In the rows, zero is written as 128.
One turn sends every row of this set to another row. A few are shown first. Where does it send the rows asked after them?
dimi: [ 87 138 136 148 165 151 141 127 121 109 138 143 132 133 146 109 148 144
 122 123 106  95]
pove: [ 95 141 145 149 163 149 147 124 123 112 132 144 136 137 153  99 140 138
 120 120 101  95]
fol: [123 106 108 131 123 134 133 139 145 133 137 111 101 113 110 156 147 159
 118 141 181 129]
dok: [108 146 120 111 137 124 137 119  99 103 156 148 146 172 133 133 149 136
 128 117  99 120]
zivo: [163 148 148 111  95 103 154 115 156 144 105 109 110 148 147 122  95 112
 113 118 145 123]
fivim: [163 126 147 137 122 141 174 138 151 155 101 118 134 139 149 120 114 130
 100 109 171 132]
guv: [120 130 102 130 116 134 137 138 158 136 116 108  98 109 104 144 150 161
 120 133 176 136]
Tapob: [108 150 132 125 159 134 159 117 110 123 137 153 155 180 129 129 140 129
 115 112 101 117]
Zule: [104 149 140 115 143 120 141 106 114 114 149 149 139 175 135 124 135 120
 122 130  84 102]
Dez: [115 111  94 122 134 120 126 142 137 144 111 119 103  96 112 142 137 136
 141 148 171 130]
vog: [115 150 123 116 141 132 147 123  99 108 151 150 156 175 136 130 145 134
 124 109 104 125]
Bosen: [147 116 148 113  88 104 127 113 158 134 134 109  91 123 151 120 112 117
 120 150 136 102]
rurit: [137 138 138 111  83 103 126 114 169 137 118 106  85 115 139 115 117 125
 125 145 133 108]
nebap: [ 99 148 147 136 152 144 151 113 130 124 127 150 144 155 146 100 140 127
 117 124  88  96]
Nud: [131 111 116 105  87 109 115 123 147 128 152 109  89 120 123 145 140 139
 128 155 151 120]
zizot: [138 123  94 118 139 124 154 148 126 153  98 126 132 122 115 149 131 131
 131 122 182 151]
Pepi: [130 131 112 108  98  97 119 119 151 126 136 104  81 125 111 153 126 140
 127 145 158 125]
rutaz: [ 90 138 141 143 159 145 134 120 124 105 140 144 126 134 150 104 142 138
 125 129  97  89]
vira: [146 119 114 128 122 144 164 143 141 149 119 117 134 135 118 148 142 151
 107 112 188 149]
sekez: [115 149 128 110 133 125 142 118 101 106 154 149 151 176 140 125 141 126
 127 113  96 115]
fasom: [138 121 133 107 103 100 130 120 148 146 104 120 100 106 152 113 104  98
 140 152 134 107]
Sed: [155 146 140 132 113 137 170 133 165 157  86 113 126 131 142 112 116 133
 107 105 163 136]
tovel: [168 130 155 111  86 115 158 120 153 150 116 117 125 144 161 113 106 110
 110 122 141 121]
neb: [145 141 113 129 129 129 162 140 144 145 105 111 121 141 112 151 126 150
 110 107 186 150]
Zes: [ 84 140 133 130 151 137 133 113 130 115 144 147 128 143 130 111 155 136
 125 140  88  92]
tel: [ 86 141 129 142 168 153 149 124 127 123 132 151 145 148 127 114 159 146
 118 124 104 108]
tete: [ 93 143 119 120 155 127 137 115 108 112 153 149 138 169 114 141 152 139
 124 130 102 113]
kugo: [148 128 125 129 139 132 167 143 140 162  78 127 136 118 143 119 112 115
 124 117 169 136]
sif: [162 132 132 104 109 104 156 128 137 157  91 127 130 135 153 117  98  92
 129 125 144 128]
Rumib: [129 118 101  97 104  91 117 124 134 137 125 119  96 111 123 144 124 112
 146 159 147 122]

kugo moves to zizot
Bosen moves to tovel
Now find these:
Tapob moves to tel
Sed moves to neb
dimi moves to dok

One turn sends every row of this set to another row. A few are shown first. Where does it send the rows asked after them?
sok: [112 125 127 123 107 176 130 122 177 170 166 130 130 145 117 134 147 136
 137 144 125 129 118 132 158 142 130 141 158 104 114 114 126 184 150  96
 110]
nede: [122 113 158 102  97 152 113 138 125 125 162  97 145 127 130 130 117 151
  84 124 159 140 138 164 119 140 149 100 176 146 126 128 127 152 162  97
 119]
vus: [132 153 112 123 126 152 100 113 149 141 161 109 151 140 137 146 131 117
 126 136 177 139 138 162  89 185 109 124 156 148 112 129 110 152 175 110
 147]
gubev: [115 113  78 134 113 126 122 135 132 137 151 129 142 160 140 130 143 118
 163 133 185  64 149 168 109 119 142 142 147 156 107 117 163 126 142 103
 157]
dof: [121 128 106 139 130 148 120 112 138 111 163 136 166 166 129 108 159 127
 160 148 111 112 143 127  92 109 127 151  96 128 126 149 153 130 117 139
 137]
duted: [132 111 118 119 119 122 103 152 139 119 135 131 118 154 143 110 151 129
 136 156 177 103 156 157 123  93 176 130 171 180 117 141 139 142 141 113
 183]
sopo: [133 117 128 144 130 162 155 116 149 160 146 124 158 128 125 133 139 124
 160 138 120 138 117 122  96  88 136 159 144 133 125 157 116  98 154  90
 107]
kesam: [153 136 115 124 109 186 129 136 112 151 145  97 125 123 143 150 136 137
 123 117 184 148 141 121 130 126 104 100 142 140 129 119 149 112 139 149
 159]
piz: [160 107 124 167  95 157 129 130 130  80 171 136 143 152 115 100 130 134
 133 149 138  87 126 126  99 101 140 150 141 126 131 145 138 114 125 113
 163]
geg: [121 115 137 109 107 146 118 126 116 159 154 153 135 113 140 120 135 140
 117 112 134 141 127 117 152 115 142 136 146 106 116 117 105 198 139 111
 145]
vevos: [127 133 129  77 130 165 109 139 142 171 109  86 135 167 128 157 148 132
 138 127 143 137 158 136 155 147 142 138 118 136 134 143 128 134 159 114
 167]
tegag: [113 167 113 119  80 163 126 129 120 158 148 150 137 129 131 135 148 127
 118 149 146 116 105 132 141 147 110 123 170  98 112 135 103 150 137  90
 156]
vorim: [115 120 138 117 123 152 136 118 141  81 150 125 132 153 143  95 135 136
 124 135 115 115 138 120 135 104 131 143 130 148 127 130 135 104  74 120
 146]
bek: [172 153 116 128  98 145 129 124 138 149 119 120 139 148 121 150 144 120
 163 141 139 120 140 155 109 128  97 121 160 122 135 141 169 154 195 110
 161]
sarer: [139 107 144 136 115 136 118 133 132 128 154 117 115 153 142 125 153 161
 155 139 129  66 101 131 126 165 132 128 142 149 166 136 175 115 135 132
 115]
Rab: [114 158 134 136  93 154 136 129 154 153 160 141 136 134 144 140 137 152
 152 132 154 145 116 107 137 156 133 163 126 108 112 125 104 160 179 110
 160]
Luzuf: [132 116 133 120 113 149 167 127 128 141 144 118 126 142 143 117 129 136
 152 126 132 165 137 113  86  84 124 143 146 135 127 127  92 107 129 109
 108]
fetu: [132  78 147 127 127 136 103 111 163  97 148 140 131 166 130 122 159 121
 134 146 107  88 140 131 132 118 139 172 132 130 146 169 135 130 126 112
 161]
dem: [158 151 128 127 138 152  99 145 111 122 118 126 107 136 146  90 146 140
 159 156 117  80 133 151 133 144 150 149 141 171 115 127 135 144 109 124
 151]
Vome: [152  74 155 106 114 147 136 126 138 141 130 124 131 130 131 130 157 111
 146 155 129 125 148 115 131 114 120 166 179 118 106 139  84 109 140  96
 132]
morak: [ 98 109 122 106 125 116 123 121 150 127 149 112 165 145 141 116 154 141
 158 137 160  90 137 139 133  97 144 114 171 163 137 115 191 123 144 125
 132]
teg: [131 143 137 126  87 154 130  99 161 155 175 138 106 121 140 126 132 152
 112 112 159 144  91 140 133 120 129 127 168 107 145 146 112 159 140 116
 142]
vifoz: [165  87 107 137 102 154 125 115 130 154 147 126 134 128 107 131 155 113
 147 147 136 122 121 140 103  99 121 161 166 112 125 156  92  99 154  91
 120]
Banu: [123 113 141 104 119 147 151 119 122 143 125 125 130 147 163 133 158 119
 155 128 139 143 153 127 106 120  92 172 150 121 118 138  77 103 134 114
 127]
nevot: [152 122 125 122 107 143 101 138 128 140 142 127  87 140 145 129 140 139
 163 151 122  45 129 153 116 143 135 134 134 148 125 126 161 134 103 118
 121]
Pazi: [125 133 102 107  94 120  96 139 145  92 158 106 144 172 151 132 151 156
 131 136 195 119 140 147 130 106 131 132 155 169 144 110 146 105 140 111
 125]
zozo: [118 121 144 112 136 141 112 113 158 141 136 110 127  96 132 110 123 131
 132 130 130 151 146 169 139 148 158 134 161 165  94 125 140 167 174 104
 152]
Gode: [124 116 121 124  98 172 100 123 146  88 150 116 114 172 137 119 155 130
 152 157 136  87 160 124 107 122  97 163 134 118 136 124 111 116 113 145
 155]
Dil: [167 117 132 122 116 138 149 133 147 143 143 124 136 132 139 155 135 135
 124 112 137 159 139 148 157 121 135 123 122 149 106 133 192 140 148  92
 123]
vuve: [123 135 112 115  73 140  98 123 124 140 154 115 104  87 139 149 104 133
 125 126 165 116 140 163  96 140 126 111 149 139 101 115 130 134 158 102
 149]
mus: [179 150 131 128 158 140  86 133 114 116 149 127 144 155 156 108 146 142
 144 138 149 103 123 124 114 158 142 148 123 171 139 132 120 147 115 136
 141]
dasu: [ 73 109 128 118 122 143 109 129 135 155 141 115 147 119 134 159 138 130
 137 131 130 123 137 139 121 177 120 118 142 146 128 124 153 144 194 102
 132]
kavi: [178 112 137 107 119 163 126 130 134 140 121 101 122 144 123 142  95 119
 117  99 157  97 143 146 143 117 128 128 174 135 141 116 127 155 146  79
 169]
kegof: [116 118 118 133 156 147  84 137 157 112 142 126 150 163 168 140 163 127
 144 137 189 109 159 137 133 115 128 159 158 185 137 123 137 142 157 127
 151]
luma: [171 130 159 128 115 144 102 146 120 108 167 105 148 166 148 115 148 179
 137 136 154  96 116 131 119 151 153 146 124 152 155 138 145 128 137 140
 109]

dof moves to piz
duted moves to kegof
sopo moves to vifoz
Now find these:
kavi moves to vevos
tegag moves to geg
vuve moves to zozo
sarer moves to nevot

One turn sends every row of this set to another row. A few are shown first. Where does it send the rows asked after them?
kage: [164 145 124 172 139 117 142 160 137 117 122 135 122 131 126 118 118 149
 100 148 128 117 161 116 106 128 138 148 155 143]
Dip: [162 127 114 157 140 130 141 157 107 115 132 134 129 133 125 100 126 158
 116 155 153  95 134 113 150 145 124 156 155 134]
Pim: [ 88 113 137 115 137 135 111  81 113 140 141 101 161 153 126 159 140 101
 143 124 120 149  93 155 135 139 126 123 117 147]
Rofos: [147 132 125 176 171 120 132 104 118 113 126 137 120  98 136 119 110 138
 111 166 163 127 141 124 160 130 132 134 149 154]
fidug: [161 132 126 165 134 129 149 149  92 111 123 156 140 123 115 112 129 162
 112 149 137 102 122 115 140 133 129 150 159 143]
disi: [112 114 136 101 123 133  95 146 121 132 122  80 146 167 142 149 153 114
 164 115 110 136 107 126 109 133 141 134 123 125]
gagin: [ 87 113 137 111 137 134 118  79 111 146 141 110 155 155 123 145 135 105
 150 113 110 149  97 152 133 129 136 127 109 137]
lede: [118 129 117 101 135 111 115 130 128 114 119 109 165 154 107 183 161 111
 131 115 119 132  98 133 126 110 121 120 105 104]
voz: [148 158 131 190 131 138 156 102 111 139 120 132 121 117 131 102 105 132
 123 157 136 123 141 132 138 126 141 145 163 156]
lav: [ 92 114 133 121 138 128 107  81 111 145 125  96 158 149 127 160 133  99
 147 109 121 160  96 144 141 138 130 124 116 134]
Fuzi: [134 139 140 179 167 121 130 108 112 117 121 149 138  92 132 136 112 142
 121 152 158 115 144 129 153 138 115 135 160 172]
pemiv: [118 120 140 103 120 143 105 142 125 127 119  81 148 169 137 153 163 112
 165 125 120 127  99 134 105 118 144 128 123 123]
Bikag: [ 90 153 132  99 137 117 100 108 129 137 146 100 132 129 141 162 138  91
 159 138  96 146 122 152 129  97 125 123 118 133]
Voro: [164 132 126 163 149 126 145 166 142 118 125 147 125 128 125 122 120 145
  96 146 132 119 162 111 118 146 126 146 147 135]
pemiz: [ 93 156 132  96 136 112 104  98 132 132 140  96 137 135 139 165 144  86
 155 148  97 134 122 150 126 111 124 123 117 138]
luf: [ 90 146 137  91 146 108 105  99 130 132 143 108 134 132 138 155 141  94
 157 135  91 140 126 145 123 104 136 122 106 135]
Soguv: [ 87 112 135 117 137 138 108  88 111 146 144 107 156 148 124 158 133 105
 145 113 120 159  92 158 139 124 126 124 118 138]
Ruvig: [146 130 143 173 168 131 138 110 114 116 121 155 121  87 139 126 114 132
 115 167 146 133 140 120 154 133 133 128 149 159]
Dodi: [157 146 124 169 150 113 134 164 141 114 114 139 137 124 123 138 122 152
 108 136 148 102 165 115 118 135 114 147 156 143]
mago: [113 123 124  94 140 113 116 126 118 117 121 120 160 150 107 169 156 117
 139 107 111 131  97 131 129 103 133 121  97 103]
pozu: [112 132 112  95 131 103 110 132 118 121 119 108 162 152 110 175 153 111
 136 107 106 133 103 126 135 122 116 130 107 102]
Kol: [112 117 138 103 119 146 100 151 123 135 128  87 144 166 137 150 155 118
 165 116 117 138 101 138 109 108 142 129 124 121]
Nipat: [145 140 135 176 166 111 134 112 112 108 127 156 123  90 132 129 112 142
 104 164 136 132 143 124 139 122 135 133 153 167]
zaze: [113 118 141 101 126 137 109 138 128 133 122  89 142 169 134 144 153 115
 165 114 110 134 109 132 101 109 154 127 111 118]
solok: [149 154 121 181 149 131 145 102 124 133 123 118 112 112 139 104 104 127
 123 166 158 121 150 128 156 125 135 142 154 144]
mim: [ 95 153 133  97 140 108  94 102 123 131 126  91 134 127 146 163 141  89
 165 138  97 142 120 137 134 110 130 122 117 132]
nenak: [164 134 127 154 133 143 154 161 103 119 125 153 132 124 122 106 130 150
 121 154 133  97 133 110 144 147 124 152 155 132]
topu: [162 136 109 161 150 114 138 161 138 113 132 130 121 133 126 113 118 150
  98 152 148 109 160 113 131 139 124 153 149 131]
tatul: [113 128 117  99 135 114 111 140 124 121 128 115 159 150 108 178 153 116
 134 107 114 139  99 136 130  99 118 122 106 101]
Sivun: [138 170 133 187 142 131 145 107 129 140 116 125 125 111 138 120 104 127
 134 151 149 109 160 133 140 131 120 145 165 161]
pegiz: [156 139 130 168 133 138 142 158 106 121 114 139 145 130 124 117 129 159
 133 140 154  86 135 116 140 141 116 153 167 146]
bofu: [150 160 132 185 141 144 159 103 126 141 115 135 115 107 134 111 104 118
 122 160 139 128 153 126 147 130 134 138 151 142]

Sivun moves to pegiz
gagin moves to mago
Bikag moves to Kol
Now find these:
voz moves to fidug
disi moves to lav
Rofos moves to topu
Pim moves to lede
Voro moves to bofu

One turn sends every row of this set to another row. A few are shown first. Where does it send the rows asked after them?
zogo: [134 163 141 120 153 106 113 148 128 135 113 107 110  97 112 137 171 121
 118  88 134 124 118 136 133 140 125 101 156  96  98 136 138 140 127 139]
dop: [ 99 142 159 107 141 140 145 128 157 117 121 141 166 122 114 115 158 133
 124 137 111 149 136 119 131 116 131 117 133 168 154 116 132 101 149 123]
kuru: [153 134 103 152 101 107 130 157 105 166 127 107 101 129 116 140 129  90
 129 118 117 105 144 145 136 119 144 115 137  96  99 150 127 154 132 137]
zufi: [164 128 132 138  78 135 130 133 134 157 124 142 104 145 121 136  83  87
 166 146 129 147 144 137 139 126 127 132 134  99 143 167 119 141 129 127]
danit: [174 162 108 149 105 101 115 115 116 143 134 103  96 109 130 135 119 125
 132 120 133 116 128 156 137 151 124 131 136 100  84 148 121 151 123 126]
Viv: [118  97 132 140 153 111 118 131 151  91 128 129 140 153 151 114  99 110
 124 118 163 134 121 113  99 159 119 111 113 118 126 109 138 134  86 134]
rigu: [139 133 132  88 154 131 131 118 137 127 100 158 146 119 117 144 162 177
 125 126 140 135  99 133 122 129  97 112 145 118 153 118 146 127 134 128]
Mudu: [101 120 118 113 124 136 152 127 137 131 117 143 157 139 122 128 165 147
 101 143 110 132 130 115 124 103 132 118 118 168 151 115 152 102 154 128]
sapif: [154 164 110 127 134 102 116 101 122 125 119 112 110  98 133 138 154 166
 109 113 139 119 103 146 130 152 111 122 134 116  92 129 143 136 126 127]
Vilur: [131  97 131 143 148 112 122 143 149 101 144 132 151 162 136 106  88 105
 138 125 166 116 145 121  97 152 122 120 124 111 134 104 109 147  99 135]
vomuk: [140 123 111 152  78 125 144 153 122 163 141 124 120 151 113 126 109  79
 137 145 109 118 169 132 135 104 152 131 126 128 129 149 116 135 151 132]
zuran: [134  96 132 146 155 108 124 141 143 101 137 126 150 155 142 112  88 101
 140 124 158 119 134 131 101 156 123 113 122 109 125 105 115 151  86 131]
bovi: [159 143 122 105 142 116 113 132 123 143 101 139 106 111 116 151 152 154
 129 104 154 125 101 138 125 140  99 110 153  79 125 139 144 147 122 138]
firel: [128 145 122 119 107 134 142  90 152 114 139 143 156 132 126 114 134 164
 120 160 125 137 138 126 127 127 119 147 117 176 146 117 125 102 158 117]
mos: [137 148 151 147  89 128 131 151 143 148 140 116 115 134 111 116 104  62
 154 133 114 144 169 128 144 122 150 128 138 122 127 157 108 129 141 130]
Guf: [131 156 116 111 135 118 128  90 141 111 123 132 139 109 131 128 161 186
 104 133 135 130 109 132 124 140 108 131 124 153 123 114 146 111 143 123]
puve: [142 117 143 121  90 152 148 120 147 142 125 161 144 151 121 128  92 111
 162 168 117 157 143 131 136 113 125 134 125 139 172 145 120 119 141 117]
beke: [140 138 103 131 136 102 127 147 104 152 108 110 107 113 121 149 167 127
 107 103 122 104 112 144 130 126 131 100 140 101  95 134 151 146 125 137]
Dasa: [171 140 123 131 105 118 112 139 122 157 113 130  86 125 118 149 111 109
 149 114 146 132 123 140 134 138 114 119 148  69 120 164 131 155 120 137]
Busu: [115  97 131 137 146 113 117 133 158  92 136 133 143 161 144 109  99 113
 123 120 173 132 133 104  95 156 118 119 115 120 138 108 132 130  98 140]
zunip: [111 155 150 102 165 120 128 133 142 119 108 127 145 102 113 129 184 148
 110 106 127 134 113 126 128 130 120 103 146 135 126 114 143 117 137 132]
Bivuv: [128  96 133 145 157 108 121 135 144  96 131 125 143 150 149 115  93 105
 133 120 157 128 121 127 101 159 122 108 117 111 122 107 129 145  79 130]
dep: [148 159 142 143 114 110 115 157 127 150 127 102  94 113 111 129 128  78
 141 101 128 129 146 136 140 136 139 113 151  89  99 157 119 146 128 139]
tadi: [129 120 143  98 128 150 149 113 150 128 113 170 164 138 119 131 132 155
 142 158 123 151 119 130 126 115 110 124 129 149 176 121 132 115 143 118]
rasor: [148 144 121 141  78 133 141 104 146 131 154 135 140 141 124 111  96 124
 142 168 119 134 163 135 135 125 132 156 119 158 140 135 104 117 156 117]
zep: [114 117 118 133  88 140 156 136 138 146 135 141 148 156 116 121 127 109
 124 157 105 131 162 117 130  97 146 132 116 165 155 132 128 109 161 128]
Nul: [114 131 109 114 148 116 138 131 121 135 103 128 136 116 124 143 184 157
  93 116 119 117 105 128 124 118 124 103 128 137 120 116 163 122 136 132]
mavas: [112 138 160 129 102 143 147 136 157 132 137 135 151 139 113 109 118  90
 146 149 105 154 163 118 138 111 146 129 128 161 154 138 114 105 152 122]
mobun: [121  96 130 139 145 114 118 140 156  95 142 135 147 165 136 105  93 110
 130 124 172 124 144 109  95 151 120 125 121 116 141 105 118 137 104 140]
Pok: [170 153 115 157  77 116 129 115 129 145 151 115 110 130 125 121  90 104
 148 147 124 123 157 150 140 137 135 147 128 122 108 151 100 142 139 120]

Bivuv moves to Viv
Mudu moves to zep
Pok moves to danit
Now find these:
bovi moves to rigu
zogo moves to zunip

